The rows below come in pairs that one turn or mirror swaps. Which row does each named row swap with?
The rows were stretched afterwards, more along some directions than others.
mul: [-3.24,+0.92,+0.09,+1.18,-0.93,-1.49,+2.95,-1.75,+0.93,+0.53,+3.36,-0.13,+1.56,+0.04,-0.42,-0.60,+1.66,-5.24]
Kag: [-3.09,+1.88,+0.87,+0.52,+2.24,-0.60,+4.94,-2.28,+0.36,+0.98,+1.26,+0.28,-0.17,+2.15,+1.54,-1.30,+3.58,-4.76]
bova: [+0.66,+0.49,+0.32,-0.53,+1.12,-0.41,+2.39,+0.16,+0.40,+0.69,+0.15,-0.16,-0.01,-1.00,-0.32,-0.34,-0.93,-2.87]
novi: [-2.12,-2.41,+1.12,+0.39,+2.15,-1.46,+2.50,-2.16,+0.16,-1.54,+0.09,+0.10,+2.04,+0.80,-0.64,-2.59,+2.09,-4.81]
Lasi: [-4.36,-0.04,+0.53,+2.23,+1.79,-1.30,+4.42,-1.24,-0.49,-1.50,+3.25,+1.41,+2.59,+0.92,-0.81,+0.22,+0.78,-3.82]
Vena: [-0.71,+2.30,-0.64,+1.74,+0.51,-3.49,+4.14,+1.14,+2.99,+1.75,+3.26,+0.67,-2.44,+1.27,+1.68,-0.35,+1.37,-4.54]
zop: [-0.39,-0.61,-0.03,-1.28,+2.16,-3.43,+2.77,+0.60,+1.27,-0.75,+0.70,-0.90,-1.06,-0.49,+0.48,-1.21,-0.31,-4.45]
Gigog: [-3.71,-0.48,+2.04,+1.32,+1.25,-1.82,+3.15,-1.50,+0.92,-0.77,+1.99,+1.12,-0.03,-1.75,+1.04,-2.98,+2.06,-6.42]
vina: [-2.85,-0.53,+0.78,+0.84,+4.82,-1.53,+1.76,+2.26,+0.74,-2.75,-1.03,+2.15,+2.85,-1.36,-1.63,-2.32,+1.58,-2.85]
kufi: [-2.79,+0.42,+1.13,-1.45,+1.00,-1.93,+4.18,+0.59,+3.48,+1.69,+0.73,-0.78,-0.66,+3.29,+0.77,-0.29,+2.44,-2.60]
Mopof: [-0.84,+1.07,+1.20,+2.87,+1.25,+0.54,+2.29,-2.12,+1.10,-0.70,+0.93,+0.24,-0.27,+1.22,+0.98,-1.32,+1.41,-3.42]
sikub: [-3.77,+2.10,+1.31,-1.08,+1.64,-0.99,+3.78,+1.37,+1.00,+1.72,+1.02,-0.47,-0.20,-0.41,-0.25,-0.70,+0.33,-3.63]
Fuges: [-1.57,+1.22,+0.27,+0.71,+0.21,-2.58,+6.42,+0.33,+1.12,+1.50,+2.13,-0.18,-0.27,+0.56,+0.30,+1.04,+0.76,-6.01]
Bebik: [-2.15,-1.27,+2.57,+1.21,+2.61,+0.64,+3.59,-0.15,-1.28,-0.02,-0.25,+0.12,-0.12,+0.48,+0.70,-3.14,+1.02,-3.72]
Nit: [-1.28,-0.55,+1.72,+1.80,+1.61,-0.92,+2.94,-0.97,-0.14,-0.38,+2.06,+2.95,+2.21,+0.06,-1.23,-1.98,+2.02,-3.96]
bodu: [-1.91,-1.39,+2.09,-0.06,+4.08,-0.26,+4.75,+1.81,-0.53,+0.75,-0.58,+1.87,+1.91,-0.69,-2.01,-1.13,+1.06,-3.29]
pazi: [-4.11,+2.07,+2.09,-1.14,+3.27,-1.62,+3.95,+2.14,+1.90,+2.18,-0.09,-0.06,-0.91,-0.72,+0.75,-1.12,+0.49,-3.51]
gov: [-0.71,+0.96,+1.95,+0.49,+2.63,-1.30,+3.22,+1.65,+1.51,-1.30,-0.50,+2.69,+2.29,+2.13,-3.40,+0.57,+1.93,-2.22]
buga: [-3.38,-1.15,+1.14,+0.25,+4.43,-1.61,+0.81,+2.75,+0.91,-2.34,-0.56,+1.69,+1.94,-0.72,-1.05,-2.16,+0.81,-1.43]
Gige: [-1.42,+0.10,+2.11,-0.96,+0.49,+0.01,+3.33,-0.80,+1.17,+2.01,-0.20,+1.12,-0.17,+2.25,-0.64,-0.02,+2.58,-4.00]
vifen: [-0.87,-2.16,-0.84,-0.44,+1.70,-3.25,+2.03,+0.83,+1.01,-0.76,+0.66,-0.68,-1.05,-1.71,+0.79,-1.66,-0.46,-3.74]
sed: [-2.94,-0.03,+0.99,+1.58,+5.05,-2.39,+3.36,+0.73,+0.96,-2.59,-0.95,+2.20,+2.91,-2.03,-1.55,-1.34,+1.66,-3.74]
Pubur: [-4.34,+0.60,-1.69,+1.00,+2.49,-1.08,+3.80,+0.29,-0.97,-1.05,+2.40,+0.02,+2.06,+0.35,+1.24,-1.85,+0.09,-2.96]
kize: [-2.43,+0.80,+2.49,-0.59,+3.21,-0.80,+3.98,+3.56,+1.86,+1.73,-1.43,-0.60,-1.65,+0.90,+1.75,-2.46,+1.64,-3.29]
Gimo: [-2.03,+0.49,-0.14,+0.50,+1.54,-3.72,+6.11,+1.53,+1.94,+0.57,+1.78,+0.16,-0.49,+0.54,+0.41,+0.74,+0.65,-6.53]
rasin: [-1.30,+2.95,-0.32,+3.28,+2.52,-2.72,+4.20,-1.74,+0.95,-1.73,+0.91,+0.07,+0.18,-0.37,+1.46,+0.32,+1.31,-5.78]
kiko: [-2.06,+2.88,+0.02,+2.37,+1.69,-1.21,+5.05,+0.53,-0.45,-0.80,+2.86,+0.33,+1.10,+0.12,-0.31,+0.00,+0.52,-4.32]
muvo: [-2.45,+2.03,-0.37,+0.08,+2.35,-4.79,+2.71,+0.80,+1.78,-0.93,+1.56,+0.69,+1.72,+0.41,-1.24,+1.00,+0.28,-2.94]
tuf: [-4.82,-1.79,+1.38,+1.03,+2.78,-1.42,+4.16,-0.79,-0.48,-1.72,+2.29,+1.72,+3.11,+0.44,-0.97,-0.88,+0.98,-4.70]
rizil: [-3.14,-0.12,+0.92,+1.13,+4.81,-1.42,+2.04,+1.15,+0.73,-2.82,-1.10,+2.08,+3.02,-1.53,-1.54,-1.58,+1.78,-3.08]
Fona: [-3.58,+1.57,+2.02,-1.07,+2.86,-0.98,+2.86,+2.96,+2.32,+1.73,-0.26,-0.40,-1.62,+0.15,+1.58,-2.45,+1.30,-3.53]
Vuvuf: [-3.72,+0.36,+0.10,-1.01,+2.93,-1.25,+3.56,-1.68,-1.49,-0.18,+1.02,-0.85,+2.15,-1.64,+1.06,-0.60,-0.78,-3.33]
Kosul: [-2.81,+0.33,+0.44,+1.85,+2.92,-1.65,+3.58,-0.41,+0.69,-2.30,+0.32,+1.15,+2.63,-1.01,-1.53,-1.17,+2.07,-4.33]
kames: [-1.52,+0.96,+1.82,+1.07,+1.30,-2.37,+3.14,+1.23,+3.81,+1.79,+1.50,+0.68,-3.02,+0.31,+0.79,-0.51,+1.87,-5.16]
Romil: [-1.14,+0.84,-0.41,+2.88,+0.87,-2.59,+4.84,-0.70,+1.67,-1.17,+2.65,+0.84,-0.08,+1.85,+0.64,+0.53,+2.18,-5.20]
Bofas: [-3.64,-0.87,+2.07,-0.09,+4.68,-0.69,+0.72,+2.09,+0.17,-2.08,-0.21,+1.79,+2.29,-0.95,-1.05,-2.03,+0.19,-1.42]
boko: [-2.08,-1.64,+0.25,-0.01,+4.09,-1.49,+2.03,-0.79,+0.28,-2.11,-0.77,+2.31,+2.17,+0.08,+0.00,-1.66,+2.39,-3.19]
tuta: [-2.93,+0.48,-0.04,+2.96,+1.73,-1.29,+4.84,-0.55,+0.04,-1.94,+2.76,+1.27,+1.74,+1.84,-0.42,+0.07,+1.71,-4.24]
Vuv: [-0.73,+0.37,-0.08,-0.40,+3.82,-1.34,+5.88,-0.20,-0.43,-1.32,-1.75,+1.09,+1.83,+1.77,-0.21,+0.38,+2.85,-3.89]
bes: [-0.14,+1.31,-1.61,-0.71,+1.64,-3.95,+3.02,-0.59,+1.54,-0.49,+1.05,+1.30,+0.35,-0.89,-0.90,+0.63,+1.84,-5.07]
zulob: [-1.09,+1.41,+0.51,+2.20,+0.22,-1.83,+1.96,-0.83,+1.07,-1.56,+2.17,+1.42,+0.23,-0.94,+0.65,-1.89,+1.32,-6.00]
nema: [-2.92,+0.64,+1.78,+0.71,+3.11,-2.78,+5.23,-1.60,+0.75,-0.82,+0.60,-0.42,+1.80,+1.18,+1.23,-1.41,+2.40,-4.08]
bopu: [-3.29,-1.20,+1.81,-0.96,+4.40,-0.57,+1.05,+2.43,+0.47,-0.89,-0.63,+1.57,+1.64,-0.11,-0.74,-1.73,+0.14,-1.06]
Kigof: [-1.63,+1.23,+1.39,+0.23,+3.00,-1.83,+4.37,+2.96,+2.75,+1.52,-1.21,-0.78,-1.71,+0.83,+1.92,-1.51,+1.89,-4.42]
kudoz: [-3.68,+2.37,+1.87,-1.30,+3.20,-0.87,+3.91,+2.83,+1.92,+2.22,-0.58,-0.73,-1.56,+0.03,+1.56,-1.34,+0.88,-3.41]
vopon: [-1.12,+2.25,+0.44,-0.75,+3.00,-1.96,+4.32,+1.84,+2.19,+1.82,-0.42,+0.08,-3.12,+1.71,+2.89,-0.57,+1.64,-4.10]
pipo: [-4.09,+0.53,-1.66,+0.63,+3.69,-2.62,+5.28,+2.49,-0.81,-0.50,+1.21,+1.04,+1.89,-1.21,-0.95,-0.70,-0.20,-3.85]
sedok: [-1.00,+0.61,-0.79,+0.24,+3.28,-2.06,+5.12,+0.66,+1.27,-0.71,+0.31,+0.32,-0.76,+1.84,+1.07,+0.69,+1.52,-2.78]
Bof: [-3.55,+1.51,-0.19,-1.59,+1.21,-2.04,+2.88,-0.83,+2.28,+0.86,+1.17,-0.27,-1.37,+2.96,+1.79,+0.68,+2.19,-3.19]
nopar: [-2.13,+0.35,+0.54,-0.73,-0.62,-1.53,+4.72,+0.30,+0.84,+1.91,+2.36,-0.23,-0.04,+1.00,-0.07,+0.38,+0.70,-5.01]
Tude: [-2.64,+0.13,+1.03,-0.63,+0.47,-0.56,+4.60,+0.13,-0.36,+1.75,+2.23,+0.46,+0.96,+1.57,-0.47,+0.25,+0.56,-3.72]
Fezo: [-0.77,+0.75,+1.79,+0.69,+3.28,-1.66,+3.99,+2.59,+2.90,+0.70,-1.50,+0.03,-1.92,+1.15,+1.93,-1.57,+2.16,-4.19]

Swapped with Gimo: tuf
Swapped with Mopof: bova
Swapped with pazi: sed
Swapped with Nit: Vena
Swapped with Fuges: Lasi
Swapped with Bebik: vifen
Swapped with Romil: Tude
Swapped with kiko: mul
Swapped with kufi: gov
Swapped with nopar: tuta

